One turn sends every row of this set to another row. A few are shown first. Where does it send the rows asked after them?
puluk: [-0.08  2.18 -0.29  3.11  1.60 -0.20  1.59 -0.60 -0.49 -0.96  1.89  0.97
 -1.02  1.42]
bavum: [ 0.01  0.46  0.04  0.76  0.00  0.33  1.72 -0.71 -0.04  1.07  3.69  0.37
  0.97 -0.80]
Pefak: [ 0.56  2.27  0.73  2.63  0.83 -0.93  1.14 -0.94  0.24 -1.86  1.94  0.45
  0.20  0.87]
mugi: [ 0.88  1.27  0.89  2.48  2.45 -1.28  2.91  0.24  1.43  0.72  1.82 -0.04
 -1.46  1.46]
vupa: [ 0.51  0.86 -0.71  1.45  0.02 -2.01  0.68 -0.45  2.01 -0.64  2.45  1.71
  1.80  0.78]
risud: [ 0.63  0.13  0.23  3.20 -0.64 -2.50 -1.05 -0.44  1.99  0.19  2.69 -0.12
 -0.29  1.13]
fef: [ 0.21  0.99 -0.41  1.33  0.99 -2.22 -1.73 -0.13  0.20 -0.63  2.62 -1.24
  0.86  0.15]
Meto: [ 0.76  0.23 -1.19  0.65  1.69 -1.25 -0.37 -1.10  0.43 -1.25  0.99  0.11
 -2.90  1.16]
fesa: [ 1.22  0.62 -1.26  0.04 -0.40 -1.37 -0.60 -0.97 -0.38 -0.07 -0.05  0.07
 -1.88  0.70]
lerod: [ 0.70  0.71 -0.94  0.72 -0.06 -0.54  0.46 -0.50  3.20 -0.08  3.48 -1.18
 -0.08  0.65]
Keb: [-0.18  0.98 -0.44  0.30  1.07 -2.23  0.17 -0.69  0.50  3.42  2.59 -0.61
  0.58  0.81]
foru: [-0.32  0.43 -0.02  0.70  1.30 -2.61  0.30 -0.54  0.51  3.68  2.31 -0.42
  0.05  0.66]
paz: [-0.23 -0.79 -0.04  1.01  0.39 -2.48  0.93 -2.31  2.46  1.04  2.77  1.50
 -1.48  0.69]
kido: [ 0.68  1.65 -0.84  0.03  1.79 -0.76  0.99 -0.12  0.11  2.15  1.44  2.36
 -2.12  0.80]
varab: [ 1.64 -1.85  1.06  2.84  0.49 -1.99  0.56 -0.05  0.36  0.57  2.65  1.14
 -0.88 -0.41]
rodis: [ 0.15  0.39  0.73  2.51  2.43 -2.38 -0.29  0.32 -0.15  0.43  1.93 -1.97
 -1.43  0.22]
Muz: [ 0.25  1.10  1.36  3.44  1.11 -1.82  1.44 -0.87  0.35 -1.52  1.40  0.84
 -0.47  0.48]
goful: [ 0.40  0.52 -1.89  1.02  1.02 -1.95 -0.01 -0.42  0.78  3.46  0.84  0.56
 -0.51  0.11]
damab: [ 1.29  0.51 -0.80  0.40  0.28 -1.38  0.00 -0.79 -0.44  0.40 -0.26 -0.26
 -2.62  0.74]
Mir: [ 0.51 -0.84  0.40  2.27  0.73 -1.54  1.39 -0.14  3.01  0.84  2.50 -0.89
 -1.86  0.02]
Muda: [ 0.70  1.90 -0.40 -0.59  0.82 -1.24 -0.23  1.04 -1.27  0.57  1.09  0.68
 -0.53 -0.06]
sek: [ 1.09  1.62  0.51  2.92  0.78 -1.03  0.13 -0.23  1.46  0.62  2.97 -1.76
 -1.63  2.15]
sul: [ 2.26  1.55 -0.18  1.00  0.86  0.55  0.55 -0.19  0.05 -0.08  4.05 -0.57
 -0.17  1.19]
norar: [ 0.82 -0.11  0.01  1.95  0.54 -0.63  1.53 -1.12  0.96  1.24  4.52  1.11
  0.59 -1.07]
gusur: [ 1.08  0.41  0.31  2.13  1.46 -0.22  2.31 -0.92  0.63  1.70  4.52  0.32
 -0.46 -0.71]
bis: [-0.04 -0.57  0.84  1.76  0.73 -0.26  2.50 -0.41 -0.24  1.79  3.07  0.36
 -0.40 -1.11]
Gika: [-0.42  0.87 -0.36  3.42  0.68 -1.40  0.82 -0.78 -0.19 -1.22  1.69  2.20
 -0.25  0.71]
vasaf: [ 0.39  0.99 -1.26 -0.04  0.84 -1.38  0.07 -0.44  0.37  1.86  1.58  3.27
 -1.11  0.30]
vokot: [ 0.58  1.31 -2.18  0.61  1.31 -1.26  0.16 -0.36  0.73  3.41  1.21  0.02
 -0.56  0.48]
risup: [ 0.55  0.72  0.25  0.31  0.97 -2.05  0.07  1.12 -1.35  1.01  0.48  1.07
 -1.38 -0.59]
guf: [ 0.57 -0.14 -1.35  0.50  1.15 -1.58 -0.69 -1.28  0.51 -1.54  1.06  0.53
 -2.39  0.86]
gifom: [ 0.40  1.34 -0.51  0.00  1.33 -0.62  1.38 -2.18  2.16  1.07  3.56  0.00
 -1.92  1.83]

vupa goes to sul
foru goes to guf
gifom goes to rodis
And these:
Muda goes to kido
goful goes to fesa
Gika goes to bavum
lerod goes to sek
gusur goes to Muz

